Turns in one plane each, and the order they were made in; the first pair answered
Bepep:
[ 3  4 -1  6  3  4  0 -3 10  7 -5  3 -1  2  3  5  3] -> [ 4  0  0  9  5  5  3 -5  5  9 -4 -2  1 -5  3 -6  3]
[ -7  19   5  10  -1   6  -9   8  -1  -3  14   8 -11  20  -6   2  12] -> [ -6  14  10  16  10  15  -5   3  -3   2  15   8  -1  16  -8 -10  12]
[  2  13   0   0   5  -6   0   9  -4 -12   9  17  16  13   1  17  15] -> [ 2  7  4  9 17  7  7  4 -8 -6  7  9 28  3 -3 -1 13]
[ 18  10  18   5   8   2  -3 -13   3   7   7  18  10   5 -13  -1   6] -> [ 19   1  12   9   5   3  -4 -12  -6  10   8   7   9  -8 -16 -13   0]
vos:
[  3   5  -3  -3  -3   7   4  -5   0   0   2  11  14   0   1 -17  -1] -> [  3   8  -3   1 -16  -2  -4  -4   0  -3  11  11  -2   7  -6  -7  -2]
[  3  -2  -4 -11  -5  -3   5  -2 -14  -7  -2   7   6  -6   5  -6  -6] -> [  5  -4   2   4 -10  -7  -3  -3  -9  -3  12  -1 -12  -7  -6  -8  -5]
[-12 -17 -10  -6   9  -3   4   4  14   1 -26 -22   9 -13  12  14  -5] -> [ -8 -12 -10  -2 -10 -15  -6   6  17  -3 -14 -22 -15  -6   5  28  -7]
[ -3  -3  -4   0  -5   5  -5   7  -2   7  14 -17 -18  -3  11  -6   8] -> [ -5  -1  -8 -13   3  10   2   5  -4   5   0  -9   1  -6  22  -9   8]
Ginu:
[  8  -3  12   7   5  -8  10   1  36   1 -23  -4  11 -13  -4  13  -1] -> [ -9   3 -15 -27 -15  -3  -6  10   5  -5 -18 -11  -9  -3  19  22  -3]
[  0  -2   0  25   4  -4   6   5  19  -2   9 -15 -10  -8 -25  -3  -8] -> [-17  12 -23 -13  -1  13  -4   9 -17 -11  14  -5  -9  12   4  -6  -1]
[ -4   0   2  15   7   6  -5  -2  27 -11   9   9 -20  24   5  16  11] -> [ -8   1  -2   8   6   7  -7   0  17 -11   8  10 -22  27   8  19  12]
doti:
[ 11   9   2  -1  -4 -10   8  -1  -7  -1  -1   9   6  -5   0  -6  -4] -> [-2  3  6  1 11  5  7  3  5  5 -6 -4  9  3  7  1 10]
[  1  10  -4  -7  -2  -2   4  -6  -5 -16 -21  20   1  14  -3   5  -1] -> [-14   2  -6  -5  13  19  -3   4  -3  -7 -16  -2  -8  17   5   5   8]
[ 12   6   7  12  -1  -4  -1  -8  -8   3  19  22  -8  16 -15 -14   5] -> [  4   6  11  17  12   5   1  -6  13   6   9  16  -1  22 -11  -6  17]
[-5  2  8  9  5  6 -4  1  1  3  4 -9 -4  1 -5 -1  1] -> [ 2  4  4  6 -6 -6 -2 -5 -2 -1  7  0 -4 -3 -8 -3 -8]
Now pairs of rows:
Each pair is 2 to 3 turns apart.
[ 6 17 14  7  1 11 -3  1 26 -2 13 -6 12  6 -2 14 15] -> [  7  21  -1 -10 -23  -4 -14   3   4  -9  20  -8  -7   0  -1  15   1]
Ginu doti
[  3   1 -12 -15 -25 -22 -10   3  -4  -8  -1  -2 -18   2   1  20  -5] -> [ -4   2 -13 -28   1  -1   8  -1  -4  -7 -25  10  21  -3  17   5   1]
vos vos Bepep
[ -6  10  -5  -8  -6   7 -10   6  -9  -4   7  -1  -8  13  12  10   6] -> [ -2  -1  10  16   9  15  -2   3   2   5   9 -12  -2   1   0  -5   8]
vos Ginu
[  4  -1   9  12   7  -3  10   5  16   2 -15   5  13  -4  -2  -1   0] -> [ -6   3  -8 -16  -5  -2   0   7 -18  -6  -8   8  11  -2  14  -5  -4]
Bepep Bepep Ginu
[  4 -12  -2  19   8   0   1   3  -7   7  -4 -25  -8 -24 -11 -20 -10] -> [  4 -11   4  22  18   1   6   4  16  10 -17 -21   1 -17 -11 -10  -2]
doti doti
[  5   5  13  16   2   5   1  -6  -7  -5  27  14   3  14 -15 -14   3] -> [ -5  -1  10   7  22  21  11  -2   0  -1   4   8  25   9  -2 -16   8]
Ginu Bepep vos
[ -1   2 -21 -25 -21 -18   6  -3 -20 -11 -12   1   5  -7   9   5 -18] -> [ -3   9  -9 -12 -12   2  -8  -5 -36  -7  26   8  -7  18   5 -10  -5]
vos Ginu vos
[  3  -1 -17 -20 -14 -12  11   1 -13  -1 -20  -9  11 -24   8  -4 -17] -> [ 16   4  -5   2 -30 -30   2  -2  -1   0   6  -5 -14 -10 -12   9 -15]
Ginu vos
[ -4  -9  16  33   3 -11  -2   5  24  10   1 -19  -3  -5  -3   8  -9] -> [ -8  -8  12  23   4   5  -7   1 -20   8  24 -12   3  -1   2 -22 -12]
Ginu Ginu doti
[ -6   4  -4 -17 -13   1  -2   6  -9  -4  -1  10 -10   4  12  18  -6] -> [  1   0   1  -4 -16 -11   1   7   6  -1   0  -1 -19  -7   1  24 -10]
Ginu Ginu
[ -4   8  -3 -12  -2 -12  -2   1  13  -4  -4   2  -6  -3  -1  22  -1] -> [-9  5  5 -2 16  7  1  1 19  1 -1  0  2  4 -2 17  9]
doti Bepep Ginu
[ -3   1   2  -1  10  13  -6  -8 -13  -1  -8   5   6   4   1 -13  -2] -> [ -6  -3   1   0  14  17  -6  -5  -5   3 -14  -5   0   1   3  -4   2]
Bepep doti doti
[ -7   5  -8 -17   2  14  -3   1 -26   0   1  10  10   7   9 -15   4] -> [  8  -5  -3   1   0  -5  13  -5  -2   0 -28   5  21 -21  -3 -10 -10]
Ginu Bepep vos
[ -4   9   1   2  -1   1 -18   5  16   1  13 -16 -22  20   0  23   6] -> [  1  19 -13 -27  -8 -14  -3  -1  -3 -11  -9  13  10  15  14  12  -9]
doti vos vos
[ -5  -5 -13  -4 -11 -10  -1   3   6  -4 -12  -8  -3 -16   1  12  -8] -> [-12   3  -7  -8   2   2   0   2  13  -3 -16   3  10   1  10  13   5]
doti Bepep Ginu
[ 18  -9  11  17  -2 -15   9 -12  -1   5  -2   7  12 -24 -15 -18 -14] -> [ 13   1   7   0   7  -2  12 -14 -14   2  -2  21  26  -9  -6 -26  -8]
Ginu Ginu
[ -7   8  14   9   8  17  -9  -8 -18   2  21  18  -2  19  -9 -19   8] -> [ -1  11  10  -2  13   6   6 -11  -4  -4  -6  34  24  11  -1 -16   1]
vos Bepep doti
[-10   9   6  -7  12  14  18  -9  -7   2   2  17  20  22   6 -11   7] -> [-10  11  -3  -9  -8   1   1  -6 -20  -3  24  10 -11  27   1  -3   0]
doti vos
[-13  -4  19  26  28  17  -8  17  10   0   7  -9  -1  14  -2   8   9] -> [-21  -8   6   9  23  24 -16  18 -21  -2  13 -20  -5   6   8  -5   0]
Bepep Ginu
[ -8  16 -29 -17 -30  -3  -9   3 -13   0 -17   8 -16   9  15  15 -10] -> [  2  14  -3   9   2  -1  10   0  34   5 -38  15  11   9   1  17   6]
doti Ginu
[  4  -6   1   1 -11  -3 -16  -2   1   7  13   7 -25   5 -12  17  -1] -> [ -2  -6   0   6  -4   3 -16   1   6  10  11   3 -25   9  -9  20   6]
doti doti
[ -2  -4  -7   1 -23 -17  -5 -15   6   4  -9  -3  -6   2  -8  26 -11] -> [-13  -5   6  13  12  24  -3 -18   2  15   1   1  16  16  -2   0  11]
Bepep doti Ginu
[11 -1  0 -8 -6 -4 -9  0  4 -6 10 17 10 23  0 13  6] -> [  7 -12  -3   0  -1   9  -9   2 -23   0  22  -1   7   6  -2 -14  -1]
Bepep doti Bepep
[-15   1  -2   6  -4  17 -16   2   0   2  31   7 -17  35   7   7  13] -> [-13 -11   0  15   9  33  -8   1 -12  10  31  -8  -7  11   3 -19   7]
Bepep Bepep
[  6  14  -1 -11 -23 -16  -5  10  -7 -13   2  10  -1   9   1 -24 -16] -> [-12  12   7 -10   5  14 -10  19  18  -5  -5   0   5  26  11 -11   9]
Bepep doti
[ -3   3   1 -14  15  16   9  -4  -2   1  -6   2  20  -3  11 -11   3] -> [ -2  -5 -10 -12  -1   4   0  -2 -12   3   0 -16   1 -22   6 -12 -12]
Bepep Ginu Ginu
[ 11   3  10   5   2  -4  14 -15   5   0  -8  17  20  -4  -8 -11  -1] -> [-10  -1   9  11  12  16  -3  -2  17   8   3  -8  -5   9  -2   6  18]
vos doti
[  5  -7  -6  -4   4   9   8  -2 -17   5 -11 -17   4 -28   0 -25 -14] -> [-11  -6 -17 -17  -2  14 -12  11 -12   3  -8 -27 -16 -11  13   1  -5]
vos doti doti
[-18   5  -4 -26  -2   9  -7   9  16  -4 -16 -13  -5   1  27  33   1] -> [-12  -5  14   1  14  12   1   6  35   5 -20 -24   2 -12  12  22   3]
Bepep Ginu
[ 8 10 -6 -8  2  4 18  3 -6 -5 -8 22 15 10 10 -1 10] -> [  6  10   0   3  -7   3   4   5  -8  -4  21  11 -14  21  -1   0  13]
vos Ginu
[ -6   4 -16 -18 -20 -13   8 -10   1   0 -13   7   1   2  10  13  -3] -> [-17 -14  -4   2  11  19   8 -10   0  14  -4 -19   6 -10   6 -10   6]
Ginu Bepep doti
[  7  11  18   4  14   8  14   0   9   0   2  22  23  11  -6 -10  11] -> [ 13   1  14  19  -8  -7   4   0  -8   1  25  -2  -9  -9 -20 -18  -8]
Bepep vos vos
[-10 -17  -3  14   1   5 -16   7   0  11  18 -33 -27  -5  -4   0   3] -> [-12  -5 -16 -13 -11   8 -18   3 -29   1  21 -13 -23   8   9  -7   0]
Ginu Bepep Bepep
[ 18   8   9   4   5 -12  15 -11  11  -6 -11  24  22   5 -10  -2   3] -> [-12   3  -5 -15  18  26  -4   4  -6   1  -5   3  13  17  15   0  20]
Ginu Ginu doti
[ 8  7  7 15  4 13 10 -4  7 -9 -1 -2 -3  6  4 -7 16] -> [  5   9   0   1   1  14  10  -6  -4 -12  -8   4   5   4  14  -9  12]
doti vos doti
[-15 -15  -5  -7  13  22  -7   5  -2   8  -2 -15  -6   9   7   5  14] -> [  3 -12  -7  -7  -2   1   8  -8 -27  -1   0   4   5  -8  -4 -18 -11]
Ginu doti vos
